In the rows, 128 means zero.
One turn moves each row of this set onto another row. After a few examples, where does it send each row asked below?
K642: [176 127 114 113 104 119 152 144 119 113  87 104 117 156 132 110 102 122
 152 125 104 113  81 141 108 132 129 114 144]
K678: [143 122  97 121 134 152 135 123 133  81  91 101 103 165 130 107 129 120
 156  98 107 118 109 114 119 149 119  99 122]
K856: [151 123 125  94 130 138 164 109 139 102 120 101 133 134 123 114 122 123
 136  63 129 134 100 134 145 153 112 139 120]
K16: [142 105 159 109 141 126 116 138 119 109  99 121 125 148 124 113 146 120
 117  93 127 162 119 139 117 159 135 132 115]
K38: [136 117 169 129 109 115 117 145 145  97 126 109 125 107 114  96 128 128
 129 107 115 126  79 132 123 148 123 120 124]
K842: [134 122  76 119 139 146 160 127 131  85  96  88 127 141 136 113 128 128
 164 112 119 115 109 108 126 157 142  97 139]
K772: [162 124 115 127 119 156 175 142 105 110 115 105 119 149 155 119 144 149
 150 135 119 117 129 116 120 117 155 115 146]
K760: [184 129 123 117 106 117 145 144 114  96  98  93 109 157 139 109 110 118
 146 118 107 103  91 130 110 132 114 115 155]
K421: [132 103 124 151 133 172 128 144 127 110 129  92  87 148 148 119 124 110
 145 102 127 137 106 123 139 168 153 123 132]
K471: [160 125 116 136 122 147 162 148  99 103 107  98 123 149 159 121 146 144
 145 144 117 127 127 118 121 117 162 126 149]
K174: [148 100 141 148 114 151 126 149 118  91 129  72  95 135 161 121 125 103
 117 121 125 119 126 119 128 154 127 101 134]
K501: [135 126 106 150 115 106 136 112 131 101 131  88 134  99 141 109 104 120
 147 116 110  99  90 122 142 164 108 111 127]
K709: [156  96 114 121 123  76 146 114 116 112 117 126 129 122 163 112 145 133
 146 135 112 145 133 128 109 138 129 129 130]
K797: [143 108 154 123 118  95 112 126 141  84 117 122 122 122 129  85 149 134
 154 119 105 136 103 131 116 142 117 114 117]
K704: [152 139 125 155 122 125 132 124 121  89 144  82 137 139 152  78 147 123
 153 121 115 123 128 100 137 137 140 132 138]
K638: [152 121 144  92 136 143 145 120 132  99 107 110 135 143 123 109 127 116
 127  66 128 146 110 141 138 157 113 138 122]
K231: [130  97 137 145 109 123 118 147 106 122  86 125 104 134 137 133 136 118
 118 135 118 143 100 135 104 158 149 105 132]
K246: [127 125 125 136 119 156 170 150 109 109 124  82 145  96 134 121 117 136
 127 107 130 127  90 120 142 159 164 119 141]
K587: [139 131 109 156 116 109 140 108 133  85 146  80 134 119 136  93 120 122
 154 114 108 113  99 117 144 162 112 118 128]
K669: [138  94 121 157  99 105 131 134 110 122 103 113 111 109 137 139 121 114
 126 136 114 113  84 133 113 166 131  98 134]
K182: [139 132 123 147 140 140 165 112 111 106 132 116 120 142 140 100 159 141
 160  80 124 151 109 123 142 153 140 146 143]
K995: [127 116  88 123 134 151 167 129 117  92 108  80 142 120 138 120 126 134
 155 116 134 111 101 106 132 146 152  95 143]
K588: [130 122 169 136 106 134 127 152 133 109 130 106 135 107 121 107 127 125
 117 100 120 125  67 139 133 149 135 128 134]
K826: [163 106 112 127 124  89 159 112  97 129 120 115 130 137 163 134 142 124
 130 128 121 137 140 133 118 140 127 142 136]
K882: [128 105 137 115 114 113 140 120 121 112 127 104 147  86 147 130 148 133
 101 125 130 124 127 125 137 151 126 115 114]
K951: [162 109 117 132 121 101 171 116  92 132 128 111 128 135 164 136 134 124
 131 116 125 145 140 140 126 140 131 148 144]
K504: [152 113 157  92 139 142 136 129 135 110 107 114 135 144 128 113 137 121
 124  74 128 153 111 140 131 152 122 141 121]
K292: [130 124 117 150 139 144 158 116 122 113 128 116 130 139 146 104 149 143
 162  80 124 159 116 124 145 158 140 150 135]
K554: [145 114 115 111 113 120 143 129 140 121  76 123 139 138 121 125 116 131
 147 130 104 134  73 143 112 140 155 112 128]
K643: [120 111 118 113 123 113 155 116 134 116 105 130 157  95 132 132 145 144
 125 128 118 137 113 130 135 146 151 115 111]
K889: [148 100 147 140 106 133 124 144 114  94 139  71 109 116 154 122 131 106
 115 124 135 112 132 124 121 142 115 111 125]
K11: [133 100 108 152 103 101 143 121 125 118 113 111 118 103 143 127 111 115
 134 123 111  97  80 132 121 166 117 102 130]
K93: [165 122 113 113 111 114 150 139 124 119  81 114 123 150 125 112 106 125
 154 121 106 120  69 137 101 138 135 115 141]
K418: [164 100 113 117 125  80 157 110 104 114 120 119 127 117 168 116 138 129
 138 128 113 135 139 122 115 138 125 130 130]
K242: [136 102 144 118 112 114 134 132 108 102 134  90 135 100 153 125 148 124
  99 123 128 107 135 126 126 145 115 113 117]
K130: [132 115 123 152 139 169 144 130 128 110 124  99 103 149 145 109 134 121
 153  92 129 159 101 125 138 163 159 139 132]
K563: [152 114 108 118 103 121 150 132 142 127  81 117 135 144 123 131 105 121
 149 121 105 129  68 142 116 140 144 108 140]
K618: [133 123 140 140 110 148 148 160 116 112 127  90 142  91 129 127 121 121
 119  97 132 129  76 128 142 159 153 124 142]
K451: [162 133 124 146 129 135 139 133 105  93 134  87 135 153 160  95 146 135
 154 132 113 130 142 106 128 126 150 123 139]
K293: [165 115 125 141 115 126 168 127  87 144 124 106 126 140 161 139 123 128
 121 111 131 136 130 135 133 147 138 149 148]
K189: [146 113 165 105 137 133 121 140 117 107 107 107 127 149 118 109 142 122
 116  90 133 156 115 144 124 159 127 145 118]
K685: [143 131 103 127 132 161 139 117 134  94  91 108 100 174 134 109 132 120
 150  99 111 114 112 118 126 158 118 104 136]

K951 -> K638
K588 -> K11
And these:
K231 -> K643
K246 -> K587
K882 -> K38
K889 -> K618
K563 -> K418
K678 -> K471
K130 -> K842
K182 -> K685
K421 -> K995
K554 -> K709
K856 -> K760
K826 -> K504

One turn moves each row of this set onto another row. After a few examples, where does it send each row asked below?
K97: [118 104 117 140 146 128 131 145 140 123 137  97 136 136 130 105 153 121
 127 139 119 100 138  97 130 117 167 121 134 113 147 134]
K552: [137 100 104 163 123 135 161 142 139 130 142  98 127 126 135 106 142 124
 122 139 135  97 148 132 139 115 142 119 111 135 133 146]
K528: [101 134  96 139 114 132 140 144 117 122 109 111 145 126 132 134 148 139
 157 117 123 145 161 146 124 121 138 104 138 120 113 138]
K561: [128 149 131 108 118 115 136 116 131 134 126 142 131 149 121 124  72 122
 126 105 152 131 102 136 110 125 110 124 123 148 111 128]
K847: [102 122  99 144 111 114 152 150 144 115 118 115 143 110 137 108 143 130
 160 120 130 118 149 134 129 102 148 120 125 117 119 146]
K657: [111 131  96 142 107 130 148 137 125 124 106 112 142 110 133 137 136 144
 155 122 129 151 157 154 131 113 138 112 127 122 120 148]
K379: [118 130 148 106 118 115 132 114 119 120 104 138 154 132 134 128  87 140
 125 108 138 155 112 140 110 145 102 116 113 135 119 125]
K274: [148 118 128 140 144 154 153 131 146 138 135 102 122 121 120 123 137 131
 130 135 131 115 121 102 151 116 163 111 128 123 160 146]
K725: [128 110 130 132 158 156 138 136 128 125 126 103 131 140 129 114 151 134
 137 136 121 117 128  97 145 134 167 111 138 110 156 134]
K487: [141 146 134 116 129 119 115 112 117 128 125 128 121 145 120 117  83 129
  87 103 141 127 118 143 111 101 113 134 130 148 120 118]
K945: [116  97 115 167 144 132 139 132 134 122 110 114 143 124 144  95 155 121
 127 154 124 130 148 127 133 123 158 141 116 123 135 143]
K480: [118 100 118 174 141 133 141 129 130 126 108 121 148 125 137  95 147 122
 128 155 122 125 145 125 133 119 160 144 123 124 138 141]
K796: [137 127 123 109 160 129 122 105  97 111 139 130 128 160 125 127 113 141
 119 104 139 136 115 155 127 131 114 157 121 153 127 115]
K799: [112 109 102 139 135 117 138 148 144 117 137 110 145 128 131 101 147 120
 139 133 118  96 133 105 132 102 161 129 131 106 135 137]
K218: [144 100 137 127 148 155 145 114 119 125 126  94 131 131 128 123 118 145
 128 132 129 126 142 117 148 130 162 109 122 113 171 134]
K923: [112 155 144 106 129 118 112 127 125 132 116 147 141 160 129 118 104 120
 121 117 139 142 102 131 104 150 106 123 133 136 105 126]
K585: [111 140  88 144 112 134 152 143 130 133 116 119 137 122 123 142 145 134
 159 115 127 144 151 145 130 110 139 108 133 134 113 147]
K29: [111 140 138 101 129 120 129 128 114 125 117 142 151 157 124 131 104 129
 133  96 132 139 110 125 106 147 103 104 129 139 107 118]
K973: [110 146 144 112 132 119 113 122 120 129 136 148 138 150 122 120 103 133
 129 110 141 134 103 125 107 143  88 121 137 140 108 120]
K336: [133 113 135 125 163 156 134 126 124 135 131 105 132 144 126 129 148 132
 134 136 122 133 129 106 148 142 161 109 129 114 165 136]
K536: [110 120 108 162 109 128 157 156 129 121 121 109 138 123 139 106 151 134
 146 126 131 115 160 147 130 123 131 109 126 127 114 145]
K64: [127  91 126 161 146 131 141 124 133 121 117 101 139 121 138 102 143 129
 125 154 125 123 144 120 135 124 166 138 118 121 157 142]
K628: [127 125 130 115 156 129 133 116 101 104 129 137 128 152 131 128  97 141
 119 119 137 138 109 150 118 133  89 155 111 148 124 113]
K2: [105 126 106 167 124 127 154 143 137 130 104 127 143 121 132 102 155 123
 154 131 127 132 155 135 129 115 148 126 131 135 113 145]
K695: [122 133 142 107 123 116 133 118 114 119 122 137 139 151 142 120  85 139
 127 117 149 142 106 156 108 156 100 133 111 137 118 128]
K913: [119 156 139 105 148 120 100 134 129 117 127 141 134 141 125 131 119 129
 105 126 127 142  96 128 116 127  90 143 125 129 118 123]
K339: [138 105 113 170 119 133 159 148 136 134 145 103 133 126 131 107 142 126
 119 143 130  92 143 131 141 118 140 121 115 130 134 148]
K462: [127 159 137 106 141 111  98 132 129 128 133 139 128 143 131 124 127 127
  96 115 131 139  93 140 113 127 106 145 124 133 125 128]
K315: [143 105 119 164 134 139 156 137 143 138 143  97 123 128 124 113 141 124
 121 143 132  99 139 116 141 116 156 122 118 136 148 146]
K34: [113 131 147 112 126 114 121 108 114 117 128 145 142 137 133 116  87 144
 131 113 148 142 109 140 106 144  90 134 122 136 121 120]
K326: [128 129 126 113 153 117 125 112  97 110 135 138 123 160 135 118 107 135
 115 105 139 135 106 157 112 133 109 155 114 150 130 116]
K290: [128 146 135 112 121 118 147 121 130 139 120 148 143 137 119 140  95 127
 133  99 142 145  99 132 115 138  99 112 113 154 114 133]
K393: [138 157 136 100 148 120  92 123 129 127 138 133 134 138 123 136 134 135
 101 119 132 146  97 144 129 128 109 151 125 132 127 134]
K157: [137 146 136 113 132 129 122 120 122 120 125 129 123 141 115 128  80 132
  97 110 135 122 116 130 116  98  96 131 128 147 112 112]
K220: [113 110  99 137 135 122 134 145 151 121 132 107 140 127 133 100 151 115
 132 134 122 101 139 104 130 101 161 121 130 111 130 138]
K581: [147 145 137 110 131 131 104 109 117 125 127 118 129 143 113 123  92 138
  89 104 136 127 127 142 123  99 117 133 138 144 116 116]
K523: [124 145 142 122 123 116 130 108 130 135 134 149 131 136 117 123  85 133
 128 109 151 136 103 133 112 128  90 128 126 152 116 127]
K818: [143  98 137 141 145 154 147 124 127 122 116  96 129 118 135 110 129 146
 127 143 130 125 137 117 148 128 165 118 122 112 165 138]
K247: [148 122 135 127 147 152 137 120 144 145 129 104 127 126 115 133 128 130
 125 132 126 128 129 102 150 116 164 105 128 116 165 144]

K157 -> K913
K581 -> K393
K585 -> K528
And these:
K247 -> K336
K818 -> K274
K379 -> K290
K973 -> K34
K695 -> K561
K97 -> K64
K220 -> K945
K799 -> K480
K2 -> K536
K462 -> K326

